In the data rows, zero lies at 4.5, halfway between 4 and 5.
Here are some points, one per row:
[7 7 6 4 1 4 5 6 5 3 3 2 3 4 8 7 5 3 6 6 4 4 6 4 6 5 3 6 4 2 3 4 7 6 5 3 2
 2 6]
[3 4 3 4 4 3 4 5 4 3 4 3 5 7 6 3 3 5 6 3 6 5 3 6 5 6 4 4 4 6 6 4 2 3 2 4 5
 3 7]
[7 6 4 4 5 4 4 3 2 3 0 4 5 3 1 2 4 3 5 2 5 3 5 4 7 4 3 6 4 2 6 5 4 5 5 4 2
 5 5]
[6 3 2 5 1 0 6 4 6 5 7 5 6 1 4 5 7 3 5 5 6 6 4 4 6 5 5 5 2 3 5 5 3 4 2 7 5
 6 3]
[4 4 4 2 7 4 5 4 5 5 5 5 2 6 6 4 2 3 4 6 6 4 6 4 6 5 5 2 2 4 4 4 5 4 3 2 4
 8 4]
[4 4 6 4 2 4 8 6 4 5 4 4 4 3 2 4 5 3 7 4 6 6 5 4 3 6 5 4 5 3 4 5 4 4 5 5 6
 5 5]
[6 3 4 3 7 7 4 3 9 6 3 4 3 5 3 7 8 7 7 4 4 5 5 6 4 4 8 7 6 3 6 4 3 4 3 1 5
 2 1]
[4 5 7 5 2 2 2 3 4 8 8 6 2 2 6 2 3 7 5 2 5 4 5 3 2 3 4 5 4 2 7 8 6 6 4 4 6
 5 4]
[4 6 8 3 4 4 6 6 6 4 2 4 2 3 2 4 4 3 5 4 7 5 4 5 2 6 4 4 4 4 5 5 5 3 4 6 7
 4 4]
[7 5 5 6 6 4 5 4 3 2 4 2 3 6 5 4 5 4 7 5 3 6 4 4 6 5 3 4 6 5 5 7 5 4 4 6 3
 7 5]
[7 5 6 3 3 1 2 3 5 8 6 9 4 3 5 5 4 5 5 4 5 6 5 4 3 3 4 6 4 6 9 6 7 7 5 3 7
 7 5]
[6 4 5 6 5 4 3 4 5 0 4 9 3 5 3 2 4 2 6 9 6 4 5 3 1 1 6 6 6 2 5 3 3 4 4 6 1
 1 7]
[7 6 4 2 7 6 5 4 4 6 7 7 9 7 6 5 4 4 4 2 3 5 5 5 1 4 7 6 5 5 1 3 4 4 5 7 3
 1 4]
[6 4 3 1 5 5 2 4 9 7 6 5 5 3 2 2 7 5 0 5 6 4 2 7 7 6 3 4 3 5 5 5 8 6 4 4 5
 4 8]
[4 4 5 3 2 0 6 6 6 3 7 5 5 2 3 5 6 5 4 6 4 5 8 5 6 7 5 4 4 1 5 4 4 3 6 7 4
 6 3]
[6 4 4 5 5 6 7 7 6 5 7 5 5 5 3 5 4 7 6 3 3 2 2 3 4 2 4 2 1 5 3 5 5 5 7 6 4
 6 4]
[7 5 7 5 3 4 6 5 3 6 3 5 5 7 7 4 6 3 3 4 5 2 4 6 6 4 5 5 5 3 1 3 4 5 5 5 5
 4 2]
[4 3 7 4 3 2 6 7 5 3 5 4 5 4 3 5 5 5 5 3 7 7 5 4 5 6 6 4 5 2 5 4 4 4 8 3 7
 4 6]
[6 6 4 5 6 7 4 5 4 2 3 2 5 3 3 2 5 5 5 1 0 5 5 5 7 5 4 5 3 0 7 5 6 4 5 3 4
 7 5]
[6 4 6 9 6 6 3 6 3 7 6 8 7 5 4 7 5 5 0 3 2 5 6 5 0 9 6 5 6 6 2 4 4 5 3 4 1
 3 2]
[5 3 2 6 6 5 9 8 7 4 6 6 5 5 4 4 3 7 6 2 4 2 2 3 4 2 4 5 3 6 4 4 5 6 8 6 5
 4 4]
[4 6 3 5 4 2 1 0 4 9 3 9 4 3 5 8 5 4 7 4 4 7 5 4 4 3 5 3 3 6 6 7 7 5 5 6 5
 6 9]
[5 7 6 6 2 7 3 1 4 3 6 5 5 5 7 5 2 3 3 4 3 4 1 1 5 4 4 6 4 1 8 5 5 4 4 5 9
 7 5]
[5 5 5 7 7 4 8 5 5 4 2 2 5 6 5 2 7 5 3 2 5 2 5 2 4 5 4 6 5 4 6 6 7 5 3 5 4
 7 6]
[5 6 4 9 5 6 8 7 7 4 3 2 7 6 6 6 6 4 3 4 4 2 4 3 1 5 4 5 4 4 6 8 7 5 4 4 8
 5 6]
[3 3 4 5 2 4 4 5 4 3 4 3 5 6 4 4 4 3 5 3 5 8 6 6 6 3 4 3 3 9 5 5 3 3 2 3 4
 3 6]
[3 4 3 3 1 9 3 1 7 5 3 5 7 2 3 0 6 7 3 7 4 5 5 5 7 6 6 2 7 3 1 7 5 4 5 5 7
 7 6]
[4 5 5 5 6 5 4 4 5 5 5 5 8 4 5 6 5 5 8 7 7 4 3 5 7 6 4 5 6 4 5 4 4 3 3 3 3
 4 0]
[3 5 7 5 6 4 5 3 5 4 4 5 7 5 6 6 5 7 7 6 7 5 4 3 7 6 3 5 5 3 5 3 5 3 4 3 3
 3 1]
[1 2 4 5 3 4 5 4 4 2 3 4 5 8 5 4 5 4 4 5 5 8 5 6 5 4 4 3 3 9 5 4 5 3 3 3 3
 6 5]
[3 3 4 6 6 3 4 5 7 8 7 4 4 2 2 6 6 2 0 5 4 4 2 5 7 4 4 5 5 2 6 6 6 2 6 5 2
 5 9]
[2 3 4 4 3 4 4 5 4 3 3 2 5 7 4 4 4 4 5 4 6 7 7 5 6 4 4 3 3 8 5 5 5 4 2 4 4
 4 4]
[5 7 2 4 2 5 5 7 4 6 3 3 3 4 3 2 5 4 4 7 6 6 4 7 2 2 5 6 4 4 5 1 5 3 7 3 4
 7 5]
[6 3 4 3 2 4 0 6 3 5 4 2 5 6 4 4 4 5 7 4 3 4 2 1 4 4 4 7 8 2 3 3 5 4 2 4 6
 8 6]
[4 4 6 5 7 4 4 5 5 4 4 5 7 4 5 6 6 6 7 7 6 5 2 4 8 4 4 5 6 4 3 5 4 4 2 2 3
 2 2]
[1 4 3 6 5 5 0 0 3 6 6 7 3 8 3 4 7 4 6 4 7 2 9 6 5 4 2 2 5 7 4 5 3 6 8 7 7
 6 7]
[1 6 2 6 6 5 8 9 8 7 4 7 5 3 5 3 3 5 3 4 3 3 6 4 5 1 4 4 6 5 5 2 2 8 5 7 4
 4 4]
[0 2 4 5 6 8 0 0 2 1 6 4 3 1 4 6 5 3 4 3 7 5 7 8 4 2 3 3 6 9 2 1 4 7 7 8 8
 7 6]
[4 7 4 3 7 4 5 4 5 5 6 3 3 7 5 4 2 4 4 7 6 6 7 5 6 5 3 5 2 5 4 4 1 5 3 3 5
 9 5]
[6 4 4 2 5 6 2 3 2 2 4 3 4 6 3 6 3 3 2 6 4 3 1 2 4 4 5 4 4 4 6 8 3 7 7 5 7
 5 4]
[5 6 3 3 5 2 6 3 1 6 9 8 3 3 3 3 4 8 4 4 3 6 3 4 1 3 1 1 6 2 6 7 6 6 4 4 7
 3 5]
[6 6 6 3 7 6 6 3 2 9 7 4 8 6 6 5 4 4 2 3 3 4 6 4 1 6 7 7 5 6 2 4 4 3 5 7 2
 0 3]
[5 7 6 5 6 4 4 4 6 5 6 4 7 3 4 5 7 6 7 6 4 3 5 4 7 4 6 4 6 5 6 3 1 3 3 1 4
 1 3]
[6 5 5 6 5 6 6 7 6 4 7 5 5 5 3 5 4 8 5 5 2 2 3 1 5 2 3 2 2 5 4 3 7 4 7 7 4
 5 4]
[6 4 3 1 5 9 6 5 4 4 5 7 0 3 3 7 6 8 3 2 5 5 6 3 6 4 7 7 8 8 5 5 4 0 3 3 4
 3 2]
[4 4 6 6 1 6 2 5 4 4 6 4 3 4 2 3 2 7 4 8 7 4 5 8 0 0 7 4 3 4 5 5 5 5 3 6 0
 4 3]
[3 5 6 4 3 4 6 7 5 5 2 3 3 4 1 5 5 4 6 5 6 6 5 3 3 6 4 5 4 2 4 5 5 4 4 5 7
 3 5]
[0 3 9 3 5 4 8 7 6 6 6 6 5 3 2 8 5 3 1 4 3 2 2 6 5 1 4 5 6 3 6 5 2 6 5 6 2
 7 7]
[3 4 2 4 5 3 4 5 4 3 4 3 4 7 5 4 1 4 7 5 5 4 6 5 6 6 6 4 4 5 6 4 7 3 2 5 6
 4 5]
[3 5 2 3 4 2 2 6 3 4 3 3 4 6 5 4 3 5 5 6 4 2 4 3 5 5 5 6 4 4 3 5 5 2 2 4 7
 5 5]
[6 7 6 5 5 4 6 5 3 5 4 7 5 8 7 5 3 4 2 4 4 4 3 7 4 7 5 7 6 4 2 5 4 6 5 4 5
 3 4]
[5 5 4 1 7 7 3 6 6 6 7 6 9 6 8 4 7 3 3 2 2 6 6 4 0 5 6 5 5 3 3 3 3 4 6 8 2
 2 1]
[4 4 4 4 3 4 5 4 4 4 4 3 4 7 5 3 4 4 5 5 6 6 4 6 5 4 4 3 3 7 5 4 2 2 2 4 5
 5 6]
These points spread out most along one direction. Take the direction at right angles to it along which they spread out most. Then take the direction at right angles to both along which they spread out most. Go by this last direction. How far along it is each point below, from 0 to 99? The average is 50, and the first point in the table lies past the average. One standard deviation of the points above along it is 16.
[0 2 5 5 6 2 3 3 4 2 3 3 3 3 6 2 5 3 6 6 2 7 5 7 4 5 5 3 3 9 4 4 5 3 5 4 5
 7 2] : 30
[5 6 3 8 5 4 5 4 5 4 8 6 6 6 4 5 4 3 1 2 3 4 5 5 0 9 8 6 7 6 2 4 4 7 4 3 2
 3 1] : 34
[8 6 4 4 3 3 5 5 6 3 2 0 4 3 8 7 4 5 5 5 7 4 5 5 4 5 3 4 7 4 5 7 4 4 6 4 2
 4 5] : 65
[7 8 6 4 3 3 6 4 5 4 4 2 4 5 6 6 4 2 6 4 4 4 4 3 7 5 6 2 5 3 2 2 5 6 5 3 4
 2 6] : 64
[6 5 5 4 6 6 1 6 1 3 3 2 4 5 4 4 6 3 4 7 4 5 3 3 6 5 6 4 3 5 8 5 3 8 6 6 6
 5 4] : 52
[5 2 3 3 5 4 7 4 4 7 5 4 5 4 4 5 2 1 5 8 5 4 6 4 5 5 4 3 3 4 5 5 6 4 3 0 7
 5 6] : 56
[7 6 6 6 3 3 5 5 4 5 3 4 4 6 6 5 5 3 4 5 4 5 2 4 9 3 5 4 5 4 2 3 6 6 5 4 5
 3 1] : 62
[5 2 4 7 5 6 7 8 9 8 4 7 4 5 4 3 1 6 5 3 3 3 5 4 5 2 0 5 4 5 3 3 2 6 8 7 5
 2 3] : 52
[2 4 4 3 1 9 6 5 1 4 5 6 2 2 5 4 7 8 6 5 5 5 4 3 7 8 6 6 3 5 3 3 3 7 3 5 4
 5 7] : 46
[8 4 5 7 6 3 6 4 3 4 1 2 4 4 7 6 4 6 4 5 6 6 3 5 5 5 4 2 6 4 7 3 5 4 3 6 3
 5 5] : 60
[0 1 5 6 5 5 1 0 3 0 3 2 3 0 5 6 4 5 5 5 3 7 7 8 3 3 2 6 3 9 1 1 4 6 7 5 8
 4 7] : 10
